In the rows, zero is written as 128.
which system made each run:
k_217, path 1 (10 x 18):
[[142 104 116 141 117 119  72  96 184  89 166 148 109 111 130  71 158 134]
 [157 144 120 136 153 132 104 130 134  79 130  82 132 102 134 176 197 162]
 [ 56 141  82 134 124 129 102 156 123 113 139 116 117 103 127 188  91 157]
 [ 91 103 147 116 172 115 149 177 109 125  97 118 157 133  79  86  93 163]
 [121 101 191 179 111 107 169 123 125 119 103 153 103 147  75 152 113 102]
 [145 148 126 139 148 130 204 101  69 150 130 125 107 112 173 117 120  95]
 [116 142 129  73 113 182 136 145 121 198 142 150 147 163 144 125 152  78]
 [160  96 115 147 108 141  85 112 161 151 130 146 177 146 169  78 111 110]
 [184 155 142 129  72 117  89 121 144 102 150  90 106 131 127 108 181 163]
 [123 153  49 122 140 115 131 132 175  79 170 137 115  91 134 165 148 149]]
k_848, path 2 (10 x 18):
[[109 173 125  94  63 113 110 160 147 177 110 140 100 127 118 114 131 174]
 [174  86 112  88 135  84 139 117 154  73 127 158 142 124  84  94 106 120]
 [164 176 169 123 156 128 122  63 105 136 142 107 112 177 112 174 126 136]
 [ 88 134 102 110 160 117 143 101 138 162 112 174  79  78 178 118 126 126]
 [134  70 148  74 144 140 110 155  95 124  70 111 172 111 128 153 143 113]
 [ 94 108 142 184 120 145  79  93 107 109 168 112 113 146 122 143  76 103]
 [114 141 132 171 163 150 148 158 122 131 134 104 121  95 159  81 197 156]
 [111 119  96 142  78 133 136 192 158 113 115 137 152 120 115 202 140 122]
 [141 144 100 125 120 114 152 145  87 118 153  98 158 159 114  82  58 139]
 [124 158 186 137 108 127 138 134 165 157 135 157  88 163  75  85 170 144]]
k_506, path 3 (10 x 18):
[[163  87 131  54 100 102 114 122 122 148  82 149 146 111 143  86 108 113]
 [160 110 116 112 134 127  79  49 150  83 172 140 105 128 129 139 136  94]
 [128 156 121 136 208 145 117  98 131 139 138 106 124 108 176 103 174 163]
 [ 68 121 121 109 117 137  83 163 113 137  93 111 112  74 146 179 143 158]
 [ 94  86 117 160 133 120 112 153 100  69 145  93 143 117  98 110  78 136]
 [127 146 193 182 140 134 155 136 116 112 136 102 112 168  65 146 154 136]
 [114 143 118 166 121 125 218 157 121 168 101 154 129 119 153 151 115 107]
 [141 114 119  63  82 145 151 164  94 160 122 131 164 159 121 122 100  78]
 [138 124 135 135 108 133  94  80 176 145 166 174 127 177 109  96 104  96]
 [190 142 138 135 133 126 116 106 167 154 105 132 144 123 178  94 188 144]]
k_593, path 4 (10 x 18):
[[148 158 113  56 106 135  77 112 143 133 162 122 148 178  97 132 115 137]
 [140 129 124 130 156 102  83  73 187 151 110 166 126 125 149  93 113 159]
 [170 110 137 107 117  96  96 113 125  98  75 111 112  78 149 167 165 153]
 [ 87 124  77 114 166 128 110 106 107  72 162 112 101  86 136 176 111 128]
 [ 70 119 156 128 212 150 127 149  96 149 100 105 146 121 124 110 132 160]
 [ 86  83 174 209 112 132 144 146 121 132  91 140 114 115 114 160 117 107]
 [147 114 122 153 103 151 187 148  64 108 161  98 127 121 141  94 135  80]
 [107 168 128 121 128 183 153 160 143 158 184 136 140 185  94 123 166 108]
 [145 135 106 149  98 122 149 152 169 179 109 157 182 161 147  93  96 131]
 [185 145 141 106  38  99  97 119 136 115 128 114 108 141 107 114 128 149]]
k_873, path 5 (10 x 18):
[[128 125 104  88  85  91 107 129 146 165  76 156 141 121 140 150  73 145]
 [166  99 150  70 117  94 113  89  97  91 140 131 108 137  87  80  98 113]
 [155 134 158 149 198 135 132  63 143 102 143 132 114 141 122 151 168 118]
 [110 138 101 119 160 145 113 122 109 161  95 116 125  79 212 166 153 136]
 [ 71  84 123  84  89 148  69 160 105 123 129 123 120 101 120 123 121 110]
 [117  90 152 188 150 148 112 135 125  86 164 108 149 153  90  84 120 123]
 [140 174 144 203 126 127 166 150 127 135 119  96 123 125 140 151 167 171]
 [ 88 145  80 100  98 118 187 184 127 151 115 156 116 101 132 152 108 122]
 [127 115 133  82 126 135 134 137 120 141 139 150 172 193  82 109  69 102]
 [180 138 176 170 122 105 124  69 151 150 111 143 121 167 126 105 114 134]]
k_514, path 6 (10 x 18):
[[153  93 167  97 128 127 154 136  93 132  60 128 130 100 132 171 163  98]
 [114 113 114 126 107 154 116  81  90 129 166 134  95 116 167 151 110  60]
 [108 121 140 137 161 183 116 146 124 168 150 118 148 135 158  50 182 121]
 [117 106 117 185  91 137  80 151 187 142  99 146 156 116 155 157 150 138]
 [160 138  83 166  80 104 127 142 115  68 168  85 128 118 126 101 105 147]
 [ 99 171 119 112 141 127 139 158 168 113 169 139 123 168  52 123 140 162]
 [147 134 118 126 163  83 194 130 138 143  76 155 160 136 120 150  73 144]
 [154 145 167  76  82 105 126 108  63 140  98 103  95 138 108 160  99 129]
 [107  92 148  79 164 137 130  82 121 124 145 175  90 118 114  92 134  79]
 [159 122 138 135 172 171 121 102 124 159 109 118 168 135 187 151 182 102]]
k_848, path 7 (10 x 18):
[[136 110  93 113  48 139 140 162 120 128 130 133 112  81 168 133 168  89]
 [133 120  90  91 148 169 129 153 125 102 183 112 187 170 108 116 123  94]
 [115 175 143 168 131 136  82 112 175 173 138 128 141 175 121 105 112 179]
 [167 129 110 122  91  75 123 130 161 106  96 135 101  75 144 104 154 168]
 [157 137 109  63 132 115 147 112 105  67 153 111 120 137  85 185 127 106]
 [ 80 158 139 125 207 132 141  88 121 165 139 150 117 159 116 124  77 140]
 [116  96 180 137 128 113 125 131 130 173  42 147 114  89 155 114 149 146]
 [149  72 124 131  88 128 117 119  89  76 130 116 125 100 134 166 123  63]
 [ 98 155 114 141 174 186 139 126  93 134 194  97 141 158 139 115 140 106]
 [ 81 134 123 168 126 147 112 178 186 179 104 152 152 125 144 119 150 163]]
k_217, path 8 (10 x 18):
[[136 131 126  95 134  72 161 166 144 120  77 147 123 105  94 103 122 182]
 [150 117 141  98 131  91 160  92 112  87 117 150 110 140  81 189  84  97]
 [106 149 145 113 196 129 141  63  87 159 136 137  96 132 147 114  95 125]
 [104  92 170  88 134 160 108 133 135 183  86 162 123 111 150 114 180  99]
 [148  66 118 147  95 148  85 115 105 105 137 113 151 109 166 117 127  73]
 [122 160 129 159 120 169 103 137 111 106 195  74 117 142 123  96 175 147]
 [102 140  86 171 134 143 145 187 189 127 129 140 156 113 137 144 171 154]
 [144 135 113 136  92 103 149 171 106 121  93  89 175 139 115 169  74 161]
 [113 160 133 117 113  88 163 123 123 122 152 148  89 155  65  99  68 146]
 [163 134 147 105 194 104 194  98 146 142  96 170 130 139 117 126 143 123]]
k_593, path 9 (10 x 18):
[[177 160 153  74 133 123 141  83 131 133 117 140 121 167 105 184 154 113]
 [120 135  81  83 138 124 118  86 130 169 119 159 129 114 188 140  81 109]
 [114  86 160  68 112 137  48 130 113 144  94 118 131 109 127 113 146 137]
 [116  80 121 180 154 135  73  88 161  79 151 141 127 105 138 142 137 112]
 [135 141 129 162 161 151 132 147  98 121 121  70 139  94 174 134 188 160]
 [ 53 136 102 159 116 136 149 190 137 117 140 127 111 109  98 167 128 150]
 [123 110 137 149 150 115 177 169  89 114 120 106 167 151  93  75  81 140]
 [141 159 189 169 103 125 164 107 121 142 142 135  94 178  76 142 131 117]
 [165 140  96  99 123 121 209 122 125 157 128 171 132 128 161 102 122  77]
 [146 147 126  49  82 148  94 133 124 161 133 126 153 171 112 155 121 111]]
k_49, path 10 (10 x 18):
[[138 164 103 104  76 142 123 102  96 147 185 116 104 155 145  98  94 101]
 [138 135 117  98 140 144 100 120 190 161 144 169 140 139 140  58 175 134]
 [177 130 102 127 106  97  91 108 166 122  88 125 152 107 164 179 131 152]
 [132 142  98  91 123 105  98 112  94  69 162  83  86  89 123 126 130 162]
 [ 94 115 149 101 213 138 113 132 156 106 127 143 132 138  70 125 161 151]
 [115 111 159 173 164 103 142 124 111 135  56 124 148 126 127 188  78 150]
 [ 95 112 162 137  98 130 161 145  48 123 127 102  78 104 120 121 116 102]
 [ 99  94 139 130 150 178 159 136 138 143 159 167 147 159 112 112 147  54]
 [147 145 124 184 111 152 127 125 125 188 116 122 181 163 183 142 102 122]
 [130 144 101 130  39 129 117 158 128 141 148 117  98  99 155  82 145 139]]
k_873, path 11 (10 x 18):
[[144  67 137  88 155 141 104 132 163 133  88 165 180 132 121 122 146 101]
 [173 123 123 162 104 114  74  71 101  93 140  87 126 123 154 150  98 130]
 [102 154 133 112 151 134 129 123 119 116 158 116  63  92 124  93 188 155]
 [ 87  91 104 134 178 152 131 172 161 116 109 142 179 122 123 177 144 120]
 [114 132 133 157  93 122  93 133  78 139 113  80 144 139 137 141  51 151]
 [109 126 183 142 103 114 161 147 119 125 133 141  68 127  73  71 150 134]
 [156 119 108 151 163 135 207 147 144 117 126 147 176 143 130 169 140  85]
 [130 178 103 108  88 138 119 108 102 187 130 114 131 154 168 161  84 127]
 [119 105 147  82 107 127 109 125 157 158 130 177 104 124 110  39 146 117]
 [200  95 119 145 148 123 121 108 158  72 129 122 180 143 128 148 157 108]]
k_514, path 12 (10 x 18):
[[133 180  91  86 119 162 103 130 122 189 140 109 166 152 177 147 125 136]
 [102  92 142 124 122 103  59 122 141 144 100 141 131 121 123  69  82 162]
 [179 104 160 153 141 110 110 111 148  57 124 109 129 126  92 148 174 140]
 [110 186  80 143 151 119 160 103 135 108 173 130  81 105 147 174 127 137]
 [ 85 135 107  76 163 143 154 190  87 163 108 105 163 121 138 109 118 153]
 [ 98  76 177 150 112 130  92 124 122 140  83 140 144 151  95 173  77 105]
 [168 116 168 179 118 119 167  93  95  99 143 119  89 127 126  95 147  98]
 [114 164 100  99 113 165 155 154 154 155 158 154 105 119 144 133 201 106]
 [124 111  68 112 126 139 119 148 136 162 122 139 196 132 181 110  79 116]
 [148 132 179 147  88 125  56 116 124 131 120  94 137 172  94 107 109 168]]
k_49, path 13 (10 x 18):
[[130 107 142 165 153 157  78 130 120 161 112 100 190 147 166  90 120 147]
 [118 117 138 191  57 121  99 157 154 108 116 119  98  93 129 142 164 147]
 [153 119  72 125 145 132 180 166 126  56 171 108 155 122 111 131 151 107]
 [112 193 140 127 148 140 129 136 138 149 153 110 144 196  78 158 113 170]
 [116 133 131 127 123  77 167 146 137 161  81 163 116 115 122  74  78 163]
 [174 108 168  73  84 113 152 107 102 129 101 146 108 133 108 147 145  82]
 [128 150 102 121 171 140 126  48 126 130 181 148 106 138 159 133 103  89]
 [110 138 136 104 157 160  88 131 121 193  96 115 148 115 188  98 168 153]
 [105  78 110 138  72 118  60 139 156 108 105 141 126  88 140 160 119 127]
 [165 105 122 152 148 136 118 127  99  50 165  73 150 126 114 108 142 126]]
k_506, path 14 (10 x 18):
[[103 148 105 103 135  94 165 101 117 151 108 167  72  82 162 143 101 128]
 [125  65 131  56 167 142 119 133  92 118 105 129 163 121 126 105 121  93]
 [109 118 163 174 135 149  67  59 127 126 151 125 112 155 129 165 105 109]
 [126 126 147 170 140 149 141 147 105 150 114 104 113  91 180  67 182 146]
 [ 91 117  93 122  86 163 116 184 131 109 143 120 131 107 122 194 168 104]
 [106 144  97 163 138 132 130 153 128 119 167 107 170 170 104  94  67 154]
 [138 154 194 139  88 112 132 146 148 155  94 135 109 158  74 124 157 163]
 [159 118  79 138 112  90 195 132 150 108 113 169 132  99 149 142 104 104]
 [170 152 119  35 144 134 138 104  91 133 149 113 148 169 111 126 117 107]
 [ 92 129 143 124 157 124  89  70 172 170 124 185  96 131 136 111 106 133]]

runs to name:
path 15 (2 x 18):
[[154 153  78  76 120 118 153 112 152 130 181 162 120 142 131  67 120 109]
 [179 163 134  76 136 117  95  93 169 166 107 143 147 155 142 132 151 155]]
 : k_49
path 16 (2 x 18):
[[121 163 147 142  77 129  92 120 124 200 109 125 112 134 165  90 104 160]
 [146  73 127  95  97 107  95 149 163  88 119 143 128 101  99  78 158 131]]
 : k_514
path 17 (2 x 18):
[[123 100 199 160 161 159 133 149  93 139  99  95 151 150 112 103 163 126]
 [104 116 128 189  77 131 140 126 156 134 120 164  89  99 146 167 149 101]]
 : k_514
path 18 (2 x 18):
[[126  77 123  90 107 130 110 112 148 163  90 184 122  97 171 110 132  80]
 [171 106 101 116 129 155  70  87 120  94 165 101 159 131 168 121 140  98]]
 : k_506
path 19 (2 x 18):
[[ 97 148 118 157 193 177 146 115 113 134 163 112 114 111 165 139 182 117]
 [ 72 114  95 139 121 149 123 191 140 164  90 137 164 103 158 166 128 138]]
 : k_848
path 20 (2 x 18):
[[ 86 150  97  89  77 142 137 188  97 156 146 111 120 121 127  90 110 136]
 [121 108 149 146 122 134 137 151 176 117 145 164 157 182  52 103 117 120]]
 : k_873
path 21 (2 x 18):
[[120 139 130  59 128 113  95 114 152 148  89 153  91  91 132 164 165 155]
 [115  71  99  87 151 116  84  97 109  78 122 130 135  92 136 146  87 107]]
 : k_217
path 22 (2 x 18):
[[141 100 124 136 144 135  86  83 110  64 160 104 140 143 107 186 101  94]
 [ 84 174 124 160 184 150 127 116 105 153 148 100 104 120 162 108 141 168]]
 : k_848
path 23 (2 x 18):
[[113  91 191 123 159 118 113 127  93 121  63 109 136 127  95 184 114 141]
 [ 91 102 143 191 133 123 141 100  81 113 134 122  85 100 146 133  87 103]]
 : k_848
path 24 (2 x 18):
[[174 136 110 145 128 124 167 118 126 177  94 143 185 149 183 132  92 112]
 [159 164 139  81  47 121 100 113 120 171 135 131 103 159 124  98 117 134]]
 : k_217
path 25 (2 x 18):
[[166 142 109  58  97  99 131 105 111 157 111 139 103 106 163  77 115 131]
 [150 118 126  58 126 128  72  72 157 117 139 157 104 125 125 140 158 106]]
 : k_49
path 26 (2 x 18):
[[160 174 111  82 168 127 157  93  81 111 168 102  97 120 148 112 150 130]
 [ 65 137 129  82 170 146  93 126 162 178 111 167 121 130 127 146 139 147]]
 : k_49
path 27 (2 x 18):
[[ 84 101 167 143 170 120  87 144 166 121  95 138 120 108  97 103 161 177]
 [132  94 122 168 132 102 146 153  91  78  89  93 148  91 130 179 102 140]]
 : k_873
path 28 (2 x 18):
[[ 87  77  98 120 152 118 142 170 161 120  82 170 143  78 141 151 131 120]
 [143 110 158 137 105 133 113 139  55 119 106  66 163 156 112 151  79 122]]
 : k_848
path 29 (2 x 18):
[[160 148  80  82  83  94 133 151 168 126 137 144 146 136 113  81 107 160]
 [170 144 125  76 136  96 103  99 156 107 130 134 149 173  77 142  94 155]]
 : k_514
path 30 (2 x 18):
[[ 91 176 142 125  91 146 176 160 102 183 142 133 108 169 104 129 110 122]
 [134 114 115 100  99 122 163 134 146 176 120 185 148 154 131  68  91  89]]
 : k_49
path 31 (2 x 18):
[[140 177 158  69 103 113 119 128 138 189  93 137 109 152 113 116 140 171]
 [143  98 100  85 121  79 123  85 150 112 109 179 100  91 138 122  84 111]]
 : k_49
path 32 (2 x 18):
[[107 139 169  65 155 122 163 119  72 164  89 135  86 113 123 132 127 126]
 [113  70 152  88 139 154 122 111  96 147  96 150 130 112 152 152 136  62]]
 : k_514
path 33 (2 x 18):
[[ 99  99  99 151 136 109 190 177 118 140  92 157 159 112 137 109  73 115]
 [158 149 171 107  69 130 149 137  85 146 124 106 138 186  86 152 103 105]]
 : k_873
path 34 (2 x 18):
[[132 132  95 112 101  78 133 129 178  99 102 164  97  87 112 169 121 151]
 [166 129 120  55 168 107 143 107  71  86 133  92 134 131 105 135 105 128]]
 : k_49
path 35 (2 x 18):
[[131 156 158 120 129 138  83 145 147 147  93  98 132 124 129 172 194 182]
 [105 105  69 127 119  87 124 123 131  72 138 139 111  83 123 154  66 136]]
 : k_848
path 36 (2 x 18):
[[139  79 192 166 131 140 106 130 155 153  70 146 159 144 121 126 156 116]
 [167 120  96 162  74 116 145 115  87 100 136 101 113  86 182 143 124 101]]
 : k_873
path 37 (2 x 18):
[[168  99 108 103 166 134 138 100 154 130 100 157 148  96 184 143 174  95]
 [111 130 112  90 110 154  65 110  91 139 131  94 142 132 154 188 102 111]]
 : k_848
path 38 (2 x 18):
[[ 95 131  55  88 144 127 116 153 109 113 130 109 147  95 152 167  87 146]
 [ 89 111 172 142 168 138 102 135  86 123 123  95 151 165  80 128  79 147]]
 : k_514
